In the rows, zero is written as 128.
Families of rows that turns and mirrors carry onto each other, the same ones carrying the whole set onto itself: the rest of each named row's family, in list order:
4 families of 8 rows:
zer: [173 109 125 138 149 102 135 121 113 126]
gasu: [168 118 132 133 133 103 136 144 101 132]
fifi: [145 124 109 151 128 122 129 110 138 130]
fos: [163  93 133 125 137 114 148 139 103 133]
gare: [165 134 101 101 143 139 133 135 106 143]
vep: [155 132 107 107 129 152 118 101 122 137]
tinag: [170 112 138  89 117 136 143 123 111 149]
migut: [149  94 143 111 122 135 128 130 114 172]
gusal: [164 119 147  92 117 127 140 131 106 150]
kal: [136 132 102 111 117 145 128 112 112 156]
nuf: [127 110 119 137 134 122 122 120 142 164]
Veboz: [121 128 115 103 120 138 128 117 106 149]
mevel: [174  96 119 128 136 107 151 125 125 129]
vitis: [158 120 124 143 140 122 104 104 133 157]
pumin: [137 125  88 113 142 126 143 128 116 144]
bupa: [133 129 116 132 149 120 110 111 130 161]
Luvim: [150 119 108 137 135 134 125 100 138 121]
Nev: [124 129 123 142 130 112 124 117 119 127]
vizo: [152 140  96 110 135 115 135 128 101 148]
gadub: [158 105 156 131 124 106 140 129 130 135]
Zam: [173 107 140  91 126 142 138 118 120 132]
tinak: [138 132 109 150 127 117 124 112 127 135]
bine: [169 110 152 137 128 111 133 124 134 130]
doga: [156 104 133 100 136 154 125 132 122 165]
resam: [144 121 144  92 120 126 134 130  96 143]
petez: [136 106 154 132 126 108 134 129 121 128]
Lig: [174 109 151 123 135 122 128 114 134 120]
lurul: [146  99 124 142 147 120 121 105 140 152]
sas: [150 136 104 104 120 147 125 107 114 155]
samel: [162 117  89 111 129 142 145 132 117 141]
sama: [172 121 143 104 135 140 113 128 125 166]
deni: [160 106 155 113 137 132 117 135 106 162]

Same family as fifi: tinag, gusal, kal, gadub, tinak, bine, sas
Same family as mevel: gasu, migut, nuf, vitis, vizo, samel, sama
Same family as Lig: vep, Veboz, Luvim, Nev, Zam, resam, petez
Same family as fos: zer, gare, pumin, bupa, doga, lurul, deni

Families of rows that turns and mirrors carry onto each other, the same ones carrying the whole set onto itself: the rest of each named row's family, in list order:
4 families of 8 rows:
deliv: [143 136 125 127  98 111 134 135 127 112 134 107 115 125 116 129 118 134
  94  87 118 136 138 136 152 132 113]
merit: [121 135 131 118 108 129 142 139 129 127 104 163 146 134 149  95 126 118
 129 116 140 153 130 116 131 114 118]
Tid: [134  93 123 114  91 137 135 130 134 122 120 158 138 131 107 125 129 118
 106 107 136 112 113 106 136 145 146]
zaso: [137 100 109 132 101 145 105 142 149 110 121 139 127 113  91 136 131 126
 102  99 150 139 129 124 147 122 127]
nomu: [ 99 142 127 113 146 148 140 128 127  99 117 116 119 102 108 136 122 109
 126 133 128 124 134 109 115 122 153]
Paduv: [108 142 136 148 101 136 171 125 130 136 113 147  97 123 129 135 119 117
 131 135 148 119 133 130 134 142 110]
bez: [142  93 121 108 109 139 118 139 141 112 115 130 136 117 112 133 106  96
 113  99 129 105 140 104 136 121 142]
dage: [121 141 130 131 102 124 111 135 129 118 142 118 104 122 131 153 101 102
 121  83 118 141 144 124 124 120 130]
Kole: [119 137 131 126 110 110 130 143 121  95 133 129  78 135 129 130 131 118
 121  91 126 159 140 125 135 123 133]
Mutar: [125 110 127 104  94 146 147 137  99 116 110 127 118 151 146 150 133 127
 130 125 145 146 150 131 111 139 129]
rom: [106 149 126 118 109 138 131 136 105 121 110 141 158 118 156 125 116  99
 128 124 139 126 139 119 128 127 124]
zet: [153  95 154 132 125 118 149 146 143 119 112 115 116 151 109 147 107 139
 127 116 116 121 128 132 140 135 137]
bas: [132 115 123 119 124 132  99 170 142 103 115 132 121 117 123 144 105 104
 134  94 132 140 150 116 121 102 135]
Betut: [135  97 126 115 117 120 124 186 136  91  97 159 117 125 125 136 126 127
 131 109 141 134 142 116 118 124 130]
Leze: [114 126 129 104 121 144 143 137  99 100 106 107 134 124 142 153 120 109
 128 137 133 117 154 123 112 136 139]
sev: [127 140 125 113 123 137 153 137 110 112  95 118 162 124 133 111 134 139
 113 133 138 142 139 135 142 127 116]
mevo: [109 124 131 103 131 143 154 138 115 101 135 131 105 111 100 140 126 150
 122 131 121 138 121 112 104 133 141]
budan: [130 130 154 133 111 114 142 122 150 132 124 127 126 149 126 141 114 137
 115 106 106 142 116 126 107 142 146]
gomar: [115 155 120 140 101 129 164 131 140 123  91 133 124 108 132 125 131 119
 105 127 148 120 147 135 129 144 104]
bep: [123 102 130 120 122 157 165 131 115 112  96 125 103 139 117 137 135 118
 140 142 157 132 146 129 147 127 133]
Beges: [154 102 136 129 117 129 132 133 158 121 103 107 145 134 103 143 116 143
 101 103 118 137 133 134 132 131 134]
Gisi: [ 99 153 129 138 124 142 140 128 152 125  94 142 129 107 132 133 118  88
 129 122 140 123 140 114 113 126 139]
Risi: [ 99 153 120 137 130 146 138 139 138 109 117 136 126  93 103 134 134 145
 113 141 145 144 124 130 115 129 120]
Gogu: [134  96 131 137 118 139 123 138 144 116 129 147 109 131  87 126 124 120
 126 108 141 133 112 117 165 118 142]
rir: [137 121 142 121 110 123 125 128 140 129 133 118 145 123 125 147  89 117
 112  99 101 113 128 115 116 132 136]
nedap: [116 119 117 123 120 161 148 125 123 104  92 107 122 124 113 151 147 130
 114 138 155 146 150 138 126 135 133]
losod: [112 130 132 131 117 131 170 125 166 120  94 154  96 109 115 121 125 111
 117 116 134 125 136 108 113 132 131]
dolov: [136 110 141 155 106 119 120 172 151 124 114 157 108 137 124 151 109 127
 140 111 144 135 130 135 133 127 116]
rore: [128 128 143 118 126 133 169 143 110 126 109 141 146 132 131 109 114 139
 136 146 133 123 124 125 145 127 113]
Gekez: [103 136 138 137 141 149 145 146 127 117 123 145 109 118 108 135 123 142
 148 147 145 153 119 128 126 115 126]
fozod: [139 126 123 142 103 115 112 175 150 109 115 134 116 114 121 150 115 139
 112  99 138 141 146 141 121 126 103]
Magu: [137 124 137 132  97 109 134 148 107 115 148 133 103 139 122 130 111 130
 122 102 126 126 123 131 163 133 114]

Same family as zaso: deliv, sev, gomar, Beges, Risi, nedap, fozod
Same family as bep: Paduv, zet, Gogu, dolov, rore, Gekez, Magu

Families of rows that turns and mirrors carry onto each other, the same ones carrying the whole set onto itself: the rest of each named row's family, in list order:
4 families of 5 rows:
C: [109 109 141 113 142 148 110 159]
M: [144 108 132 142 157 116 128 135]
R: [147 122 112 112 145 133 121 168]
D: [142 124 132  94 140 110 134 163]
X: [164 116 127 120 142 128 147 141]
A: [110 117 153 103 136 119 118 160]
B: [150 105 142  92 152 124 150 150]
V: [115 121 160 136 148 110 129 162]
W: [120 118 149  90 141 129 157 165]
J: [130  93 150 126 158 129 137 126]
U: [138 114 118 122 135 161 125 148]
Q: [115 135 145 118 139 113 145 177]
S: [119 126 124  99 135 138 125 174]
T: [122 110 150 136 136 137 111 137]
F: [134 109 155 120 145 142 170 140]
N: [120 112 122 142 156 157 148 154]
Y: [121 122 148 119 152 134 171 171]
K: [123  95 135 120 157 158 146 136]
H: [120 127 150 153 140 132 150 155]
E: [140 120 119 150 157 129 148 153]

Same family as U: X, T, F, H
Same family as N: M, J, K, E
Same family as B: C, R, V, Y

Families of rows that turns and mirrors carry onto each other, the same ones carrying the whole set onto itself: the rest of each named row's family, in list order:
4 families of 8 rows:
Gimi: [118 131 127 142 134 156 114 120]
zogon: [127 131 166  97 146 130 127 127]
nasob: [133 142 145  99 128 121 155 139]
Ruku: [128 147 109 140 123 146 128 124]
sesog: [135 142 130 152 141 134 111 109]
taze: [144 135 145  94 143 126 142 146]
tosir: [130 140 139 148 139 155 108 119]
lun: [153 148 158 104 137 122 150 124]
Zibal: [135 135 121 150 128 118 118 124]
nop: [144 135 144  86 146 137 126 139]
ras: [131 148 130 144 121 151 127 104]
Goz: [142 132 128 149 130 123 120 104]
kiv: [137 137 173 107 144 141 145 125]
rav: [131 139 129 144 125 147 113 103]
pabos: [138 132 151  89 129 135 146 133]
tofup: [142 149 159 101 121 128 150 131]
bebud: [146 137 163 103 149 120 140 138]
gen: [130 139 112 139 123 147 113 120]
Zovuv: [141 135 141  99 149 139 147 149]
der: [129 130 115 139 147 151 116 121]
zofa: [138 140 161  98 150 128 121 142]
rofir: [135 149 115 150 144 131 125 126]
Laben: [146 139 161 111 159 130 142 142]
kig: [146 141 145 103 144 115 155 131]
likef: [138 150 135 154 142 136 124 107]
tari: [133 127 150  85 141 139 132 123]
nulo: [140 140 118 142 113 132 115 126]
Fatod: [147 137 125 141 115 137 118 106]
gem: [141 138 127 145 151 151 109 122]
Zov: [139 133 169  98 136 131 142 124]
Gokab: [132 132 152  95 132 150 149 134]
sanen: [134 142 114 146 140 133 112 125]

Same family as rofir: Ruku, ras, kiv, Zovuv, Laben, likef, Gokab
Same family as Zov: sesog, taze, rav, pabos, bebud, gen, sanen

Families of rows that turns and mirrors carry onto each other, the same ones carrying the whole set onto itself: the rest of each named row's family, in list order:
7 families of 5 rows:
Tive: [138 141 124 135 127 121 138 121 140 116 137 108 116 136 112  94 110 150
  96 155 131 153 132 113]
Bok: [149 123 174 143 139 124 144  90 152  92 157 135 123 130 144 137 160 125
 108 151 114 102 141 108]
Pote: [148 143 123 128 124 136 135 106 126 122 132 118 107 135 111  90 120 158
 109 142 141 152 143 124]
lemid: [145 142 120 133 120 145 137 118 144 127 124 113 115 143 117 102 115 145
 100 140 144 145 134 128]
zezel: [161 132 160 153 138 135 150 101 149 106 121 110  99 122 153 111 127 141
 114 144 137 113 153 133]
Vezo: [149 132 154 141 137 152 162 110 165 112 128 121 111 132 144 123 129 144
 106 151 133 117 146 139]
Lutoz: [144 127 151 136 138 141 153 115 163 103 139 115 101 132 145 102 123 144
 108 155 125 106 153 134]
bedi: [146 137 155 176 114 109 124 110 125  90 167 134 134 132 109 132 171 108
 120 121 142 137 139 107]
fepe: [144 116 172 165 132 133 136  95 149  82 165 135 104 118 135 137 161 122
 110 147 129 112 162 131]
Niki: [132 138 125 148  98 129 110 115 121 115 143 122 129 154  94 112 137 120
 105 128 146 150 123 105]
Gal: [149 130 158 134 140 136 160  96 151 109 133 122 103 129 145 105 129 160
 116 148 136 122 148 140]
dazi: [145 121 181 158 123 130 144 109 142  81 157 145 114 129 127 146 157 119
 112 145 116 102 147 119]
fumu: [127 133 126 148 111 129 111 122 123 113 165 119 126 146  92  92 147 120
 108 129 137 151 127 100]
bufev: [140 134 123 134 130 134 123 108 144 113 138 107 102 131 119  85 121 145
 104 132 150 153 139 144]
Fikub: [155 143 129 132 129 133 133 109 132 115 114  99 109 131 116  90 120 134
 114 137 146 148 149 125]
Sevu: [141 134 130 137 109 133 111 114 115 115 146 123 126 147  94  97 139 129
 111 120 138 154 113 109]
funa: [143 136 137 133 130 142 141 122 143 122 125 111 107 134 117  88 114 150
 105 134 137 148 123 135]
sevi: [152 135 148 127 142 128 157 107 159 101 136 119 112 129 142 115 122 149
 101 165 119 119 149 124]
Kab: [134 141 132 148 107 117 109 107 108 113 153 132 117 141  83 106 146 129
 106 132 141 157 137 104]
Bebuf: [132 122 166 159 120 115 117  91 129 100 170 134 132 137 118 127 170 111
 107 135 126 129 118  88]
Vemed: [146 145 128 148 115 118 117 115 117 106 144 114 130 136  91 103 147 115
 118 123 149 163 140 109]
samok: [142 119 173 156 131 130 141 103 156  90 166 137 113 132 144 128 161 121
 110 143 120  92 149 119]
Gef: [136 128 123 146 107 125 100 101 118 101 161 119 122 142  99  96 145 126
 113 122 151 157 132 119]
kot: [127 130 172 165 113 106 120  99 124  93 168 145 120 135 102 133 171 111
 111 132 136 130 138 107]
pide: [136 122 189 157 134 119 151  91 149  90 156 139 111 127 139 133 160 131
 117 143 133 110 144 130]
lodal: [145 129 168 144 139 140 162 119 160 102 132 123 100 124 136 120 125 143
 106 151 122 116 144 142]
guf: [144 125 157 153 106 125 112 106 114  90 166 144 129 143 100 131 166 111
 116 125 125 127 129  99]
gekit: [140 120 180 161 123 141 151 101 153  92 150 135 123 134 136 147 160 116
 114 148 129 106 144 120]
fef: [126 134 136 155 113 113 114 112 122 114 158 116 129 142  97 102 141 127
  99 136 136 159 113  91]
Pem: [138 117 152 164 108 124 108  93 121  80 177 135 122 133 109 128 169 112
 118 131 138 133 146 110]
non: [135 135 121 131 126 140 134 126 143 118 138 105 109 139 112  80 115 142
 105 145 136 143 141 122]
tov: [156 128 176 178 128 118 144 100 145  90 152 133 116 123 148 137 160 125
 118 133 136 108 148 122]
kenod: [131 122 157 164 114 124 114 108 132  96 180 139 128 141 111 123 175 106
 110 128 129 120 131  97]
Fad: [129 122 161 164 100 127 118 104 127  93 160 136 135 148 106 140 164 103
 113 133 138 126 131 101]
riko: [145 126 154 147 145 139 146 103 163 102 139 118  92 118 141 110 131 143
 103 149 137 125 157 151]

Same family as dazi: Sevu, funa, lodal, guf
Same family as Gef: fepe, bufev, Pem, riko
Same family as Kab: Pote, Gal, kot, pide
Same family as Lutoz: fumu, samok, non, kenod
Same family as Fikub: zezel, bedi, Vemed, tov
Same family as sevi: Tive, Bok, Bebuf, fef

Families of rows that turns and mirrors carry onto each other, the same ones carrying the whole set onto itself: the rest of each named row's family, in list order:
4 families of 8 rows:
Fivi: [140 104 148 112 130 122 159 116 162 140 108 109]
mafon: [128 134 157 107 133 149 139 117 138  99 114  95]
rovit: [123 141 161 109 141 144 125 112 147 103 117 103]
laviv: [135 140 151 140 138 142 141 133 138 146 144 119]
noziv: [137 110 153 112 138 117 163 116 168 136 114 111]
Pezo: [112  87 144  90 127 133 125 137 166 108 127 105]
Romus: [130 121 149 130  96 142 131 142 168 115 124 117]
Sabu: [108  92 144  93 122 124 125 139 163 105 122 102]
terap: [130 119 150 132  98 153 139 147 168 125 126 112]
gete: [132 127 147 136  98 147 135 142 167 125 119 109]
rizi: [148 104 162 114 134 129 156 114 161 138 110 114]
Mak: [131 131 161 115 132 146 134 111 140  97 114 101]
Fusur: [102 127 130 120 133 137 107 152 138 118 144 106]
dube: [114  89 139  94 129 125 121 133 161 107 111 101]
nal: [120 109 140 104 172 126 131 123 133 141 131 102]
Gir: [143 104 152 115 137 117 154 115 168 142 111 118]
mifo: [124  98 134 126 134 119 122 149 161 156 138 124]
Samut: [134 123 149 128 101 150 132 145 176 128 121 107]
moti: [141 138 146 140 145 144 136 128 137 150 131 118]
Kosam: [124  95 131 125 131 127 121 156 155 157 137 121]
bimu: [110 127 142 122 136 145 102 152 136 114 146 112]
did: [116 106 142 106 166 117 129 121 124 128 132 113]
Gabip: [120 100 130 118 135 122 128 155 159 158 139 120]
fizu: [113  93 141  91 120 130 124 137 170 112 120 100]
suguz: [137 144 146 144 139 135 136 129 134 149 126 115]
zes: [138 138 148 142 146 136 138 129 128 144 135 119]
sideb: [108 127 139 118 131 149 107 151 132 113 141 104]
rutir: [113 122 137 121 130 150  98 151 133 119 140 110]
Sufe: [120 112 140 102 168 115 124 120 132 129 128 107]
lep: [126  89 129 124 127 122 137 154 154 153 135 118]
fetag: [127 136 160 108 136 138 139 111 146  97 117  99]
begil: [117 104 144  97 168 122 127 124 133 130 135 110]

Same family as Fusur: rovit, laviv, Romus, rizi, dube, nal, lep
Same family as Gir: gete, Kosam, fizu, zes, sideb, fetag, begil
Same family as Sufe: Fivi, Sabu, terap, Mak, moti, bimu, Gabip

